In the data rows, 128 means zero.
Here are some points:
[143 113 110 143 120 132 146 114 116 134 119 120 133 119 116 135]
[ 40 178 141 131  87  85  59 210 197 153 179 150  55 165 152 139]
[ 62 137 183 113 113 140 112 193 145 165 141  97 204 192  84 131]
[238  92  74 132 193 136 207  42  68 102  64 122 108 109 129  83]
[ 49 173 193 130 104 110  45 205 167 146 170 163 161 150 145 129]
[ 78 150 145 132 108 121  91 181 170 126 166 114 111 152 126 149]
[214  86  78 119 170 154 181  44  79 107  77 115 131 106 116 112]
[101 151 125 144 121 105  86 175 165 136 147 128 114 158 121 128]
[193 114 106 115 171 143 169  66  97  78 118 135  81  88 150 102]
[118 141  99 147 104 118 132 141 147 143 145 118 100 122 124 145]
[213  98  73 110 174 106 127   3  87  78  64 184  54  75 175  97]
[206 104  90 123 174 132 161  39  82  87  77 149  82  87 158  94]
[134 128 158  99 136 125 101  82 106 113 117 167 136 108 157 107]
[140 113 138  99 139 135 105  72 104 117 111 164 124  98 151 117]
[183 119 120 127 158 138 173 105 103 101 120 126 125 108 143 103]
[133  88 153 126 101 176 207 138  83 152 131  73 247 128  70 156]
[ 51 174 180 131 114  85  20 179 179 141 141 184 132 163 152 115]
[ 68 192 118 152 102  60  24 180 203 131 166 197  16 133 187 134]
[127 105 180 103 141 163 152 130 102 127 123  98 220 149  91 126]
[138 121 105 149 107 122 118 117 127 142 113 134 133 114 126 141]
[161 109 121 113 155 149 155  88 117  92 138 120  89 101 142 130]
[137 101 134 139 100 169 206 157  85 176 120  68 243 148  60 151]
Here are 10 more points, each followed by its number:
[ 84 159 131 158  94 109  70 166 181 123 174 147  97 112 145 156] 0
[140 125 113 149 119 119 103 113 121 132 100 145 159 111 123 131] 1
[215  90  83 117 174 144 218  53  76 107  86 108  88 114 129  98] 2
[ 27 183 153 143  92  93  63 231 207 165 184 119  92 178 131 151] 3
[149  91 138 118 119 177 202 102  79 148 110  80 218 122  75 147] 4
[ 46 157 199 115 111 130  62 197 173 130 191 140 137 137 146 145] 5
[148  88 135 108 134 164 168  89  88 135  98  96 196 129  92 139] 6
[ 76 155 124 134 112 105  89 174 177 142 155 139  76 148 143 138] 7
[211 100  68 130 165 138 187  61  91  93 101 128  56  85 154 113] 8
[132 107 150 123 124 170 175 129 108 131 149  82 170 118 103 149] 9
Which of these numbered points is nearest to each point below, looking only along the 7 directions in which the first points spread most? Its number follows each.
[192 109  86 125 165 131 150  47 106  77 114 145  54  70 158 116] > 8
[ 30 171 184 129  81 107  51 212 186 150 185 146 123 152 149 143] > 5
[ 69 175 134 156 120  91  73 207 202 140 155 129  76 180 132 131] > 7
[196 107  70 125 157 131 194  71 106  97 110 116  44 101 144 111] > 8
[141 100 140 130 117 174 199 130  92 143 125  74 218 133  78 150] > 4
[ 38 165 171 111  92  89  42 189 172 160 151 166 116 163 149 135] > 5
[157 123 115 137 137 127 127  98 108 132 106 142 153 115 123 119] > 1
[150  94 142 107 133 158 167  85  92 143  94 109 193 123  99 137] > 6
Now 10 new points, numbered from 0 again:
[119 127 132 126 123 142 149 145 134 119 161 104 100 107 134 152] 0
[228  88  67 145 162 151 200  42  66 104  88 119 115  67 138 128] 1
[255  78  54 143 179 155 213  13  66  66  86 116  98  48 141 129] 2
[172 118 133 109 173 123 112  70 103  88  90 164 123 115 154  93] 3
[ 93 160 152 137 118  97  72 164 155 132 146 154 128 143 144 123] 4
[190 103 101 105 169 133 138  42  87  93  72 135  99 107 136 106] 5
[110 116 182 100 125 156 160 153 102 151 123 101 234 163  90 116] 6
[ 44 193 143 166  91  66  11 214 206 150 161 170 103 168 151 130] 7
[163  82 156 104 128 182 194  81  55 137 101 105 243  96  93 139] 8
[184 105  83 108 152 112 121  22 101  96  88 176  41  71 176 116] 9
The same question for these:
[ 28 183 118 143  88  67  19 206 228 149 172 155  23 169 160 150] > 7
[168 127 106 140 143 121 144 106 114 104 128 148 105  99 154 108] > 3
[255  77  26 161 175 150 206  14  77  70  80 113  77  44 136 137] > 2
[ 90 113 173 105 111 169 171 164 125 168 134  65 221 190  62 146] > 6
[165 114 100 106 164 109 119  50 109 102  85 160  66 106 162 101] > 9
[138 108 132 118 129 156 174 121 115 119 145  91 133 115 105 155] > 0
[108 113 172  97 116 151 156 155 104 169  97 104 250 181  69 114] > 6
[ 89 124 151 126 112 145 153 182 129 167 121  79 206 194  67 134] > 6
